In the data rows, the value 128 means zero.
Some points, each followed by its number:
  121  148  105  124  122   65  189  136  110  127  135  141  140  168  133  123  117  146  129   91  157  121  113  150  111  123  102  134  147  130  125  107  180  140  107  128  190  150  116   31   95  131  123  100  146  111  150  103 0
   92  141  145  104  155  156  135  143  127  126  164  177  118  105   95  131  109  116  126  113  102  103  149  167  132   97  116  142   95  125  109  149  125  160  160  130  130  136  131  175  152  146  111  138  102   91  129  130 1
  146  139  157  140  116  173   95  139  115  178  133  128   95  103   88  142  131  171   96  135  127   97  134  114  145   73  109  109  151  148  169  114  104  111   62  149  105   70  133  111  158  123  150  105  140  118  110  152 2
  170  125   84  149  133  121  131   93  142  112   79  121  160   98  123  114  112  158  168  140  129  126  126  154   97  143  118  119  112  114   97  124  118  132  176   96  160  131  115   88   96  105  128  127  142  171  154  107 3
  142   82  180  109  152   84  113  131  169  125   78  149  110  135  131  134   86   95  159  159  102  160  106   87   70  139  170  191  136  124  158  171  135  112  102  130  124  118  136  106  146  155  138  105   93  158  158   93 4
  151  141  135  162  117  145  109  122  122  155  124  112  123  108  124  122  148  141  147  133  127  128  141  128  145  120  124  121  151  128  149  109  109  109  121  104  133  100  117  112  141  128  132  124  139  145  125  154 5
   70  115  202   62  135   79  105  136  104  178  164  117   92  185  213  186  150  134   92  121  163  109  133   79  188  184  150  134  131  176  155  114  143  137   91  175   93  149  105  175  128  116  131  139   90   80   87   88 6
  186  135  164  163  151  141  118  137  117  130  109   93  138  155  114  151  138  152  130  155  131  187  124   96  107  121  150  153  189   88  151  118  136  109  132  128  147  137   99   39  101  122  148  109  140  168  144  100 7
  107   83  188  129  171   61  123  117  165  131   93  138  106  128  133  141   85  105  143  168  118  169   97   66   81  138  167  198  127  131  154  182  136  115  108  115  122  119  129  100  134  145  148  103   97  156  169  105 8
  110  142  125   97  126  136  113  127  127  154  139  123  132  153  129  144  153  134  117  115  145  125  137  168  153  131  112   99  124  111  115  120  132  139  135  138  121  120  128  110  120  133  122  125  162  115  107  114 9
  116  147  128  134  135  150  116  112  113  152  126  144  119  122  124  126  174  136  116  124  131  128  115  118  144  128  114  114  133  106  146  117  130  125  116  125  110  116  129  149  126  121  160  135  135  115  105  114 10
  184  123   75  162  138  112  117  109  143  103   69  144  152  107  116   97  135  139  162  133  131  143  132  142   91  141  147  126  105   97   93  121  118  140  157  100  143  104  120   99  107  107  128  141  150  160  166  132 11
  130  171  174  113  138  105  153  136  124  135  139  107  124  144  157  155  125  138  105  118  187  130  125  138  147  120  136  116  160  145  170  111  112  139  107  138  157  134  128  112  115  135  165   89  168  157   92  111 12
  116  203  127  107  137   71  130   98  100  149   99  163  121  134  123  121  143  159  144  110  167  125  140  120  112  139  126  169  145  101  147  100  171   97  132  104  176  126  110   46  109  153  142  109  135  116  137   77 13
  128   67   89  129  138   87  128  131  175  106   94  170  145   76  142  108   83  116  119  135  152  135   54  160   97  154  103   98  132   82  111  180   77  166  117  136  137  178  192  146  140  114  153  123  173  140  133   93 14
Which three points above are nearest to each new point by angle, seen from the average point of the numbered points? Their numbers follow each, nearest first.
  157  180  131  139  119  124  140  133   81  133  111  132  150  136  141  137  161  169  144  112  145  135  157  126  123  133  132  124  148  126  131  100  138  116  139  105  160  121  101   95  106  116  139  130  138  113  134  134 -> 13 5 0
  116  152  161  122  141  127  147  133  126  147  132  124  141  136  146  153  139  134  106  107  159  126  118  123  126  109  127  120  164  147  153  119   97  139  121  142  136  135  125  103  118  135  142   99  145  144  100  125 -> 12 2 6
  142  125  117  128  129  130  156  133  145   87  135   98  158  137  142  125  130  120  118  123  131  154  114  145  122  136  127  116  116  115  107  134  119  157  155  126  157  174  131  123  113  117  113  140  135  147  112  113 -> 3 14 11
  133  109   80  116  117  145  179  204  107  120  185  152  129  139  171  106  108  102   91  111  140   98  149  111  158  121  134  106  127  185  121  116  141  151  118  134  130  107  135  156  139  111  109  141  132   75  141  152 -> 1 6 9
  156  102  102  140  107  119  169  165  113  121  158  132  131  141  129  118  127  109  110  118  115  129  132  124  140  128  115  112  126  156  125  117  123  146  105  139  139  128  126  146  135  116  115  133  121   94  113  147 -> 1 9 10
  142  163  103  126  122  145  150  123   91  121  129  180  173  128  120  120  177  153  158  118  126  134  158  155  127  134  110  153  111   94  104   92  159  125  162   94  150  150  127  133  110  126  118  178  116   88  108  133 -> 1 10 11
  127  123  125  126  121  143  130  119  139  117  138  114  134   98  113  120  117  115  124  128  133  128  127  146  128   99  118   96  109  122   98  168  114  136  159  142  122  132  122  150  134  128   99  129  131  136  145  153 -> 1 9 14
  150  143  141  133  131  141  139  112  150  125  132  104  132  120  126  134  117  118  131  139  110  133  133  145  131  118  134  115  121  119  118  127  106  142  145  129  125  139  130  137  140  130  126  118  120  152  124  139 -> 1 5 3
  131  106  117  139  137  129  112  174  113  152  137  123  112  141  166  151  158  148  119  138  137  120  113   95  145  126  130  118  155  163  159  131  112  123   86  150   92   99  147  132  119  103  147  123  141  110  135  140 -> 2 6 10
  120  123  114  124  129  104  129  139  107  150  103  173  130  132  165  127  140  134  146  142  131  123  136   73  106  137  157  157  139  147  130  145  162  122  106  128  106  133  120  117  117  129  128  146  108   95  138   98 -> 6 4 8
  138   94  114  131  138  150  124  123  144  108  131   87  133  133  134  136  107   98  122  143  103  138  120  132  136  138  117   98   89  134  112  138  118  136  141  132  104  147  130  171  134  111  121  128  129  115  135  152 -> 1 14 9
  119  123  174  101  134  158   85  142  104  140  153  150   91  152  116  151  153  121  127  126  116  125  159   83  142  132  133  165  128  124  154   99  131   94  101  119  103  101   95  152  142  140  112  150   65   95  107  124 -> 6 10 2
  124  130  146  102  119  136  128  159  121  149  145  133  100  148  137  138  123  135  106  118  132  111  135  114  146  110  107  141  155  144  156  123  128  127   69  137  107  114  120  118  147  114  117  109  134  108  128  122 -> 2 6 10
  105  112  162  100  120  149  119  154  121  149  151  133  116  118  131  127  135  126  117  121  135  107  123   86  147  119   94  133  153  150  157  127  137  127   71  162   95  120  128  117  136  136  125  123  142  118  130  114 -> 2 6 10
  109  140  176  116  128  152  101  158   90  153  169  118   84  146  128  148  152  126  129  113   80  134  159   98  172  137  133  164  113  135  138  106  154   79   96  133   95   78  118  166  150  148  115  145   83   74  104  145 -> 6 10 2
  150  154  118  118  132   87  172  132   97  124  155  122  123  144  133  110  119  130  116  100  167  144  129  157  114  144   99  119  147  127  118  112  149  136  123  122  186  155  128   57  111  111  130   91  149  134  141   91 -> 0 13 12
  156  186  116  150  122  109  149  127   74  128  118  152  157  153  140  122  166  153  151  127  168  148  159  133  123  135  109  122  142  137  132   86  146  120  138  118  167  132  102   88  106  117  138  155  156  114  121  131 -> 13 0 5
  132  154  133  144  122  134  119  133  113  144  116   95  133  139  124  147  126  136  125  134  124  157  126  120  122  134  133  134  164  106  140  112  129  120  107  123  121  127  130   72  106  111  133  114  138  144  136  110 -> 7 5 2
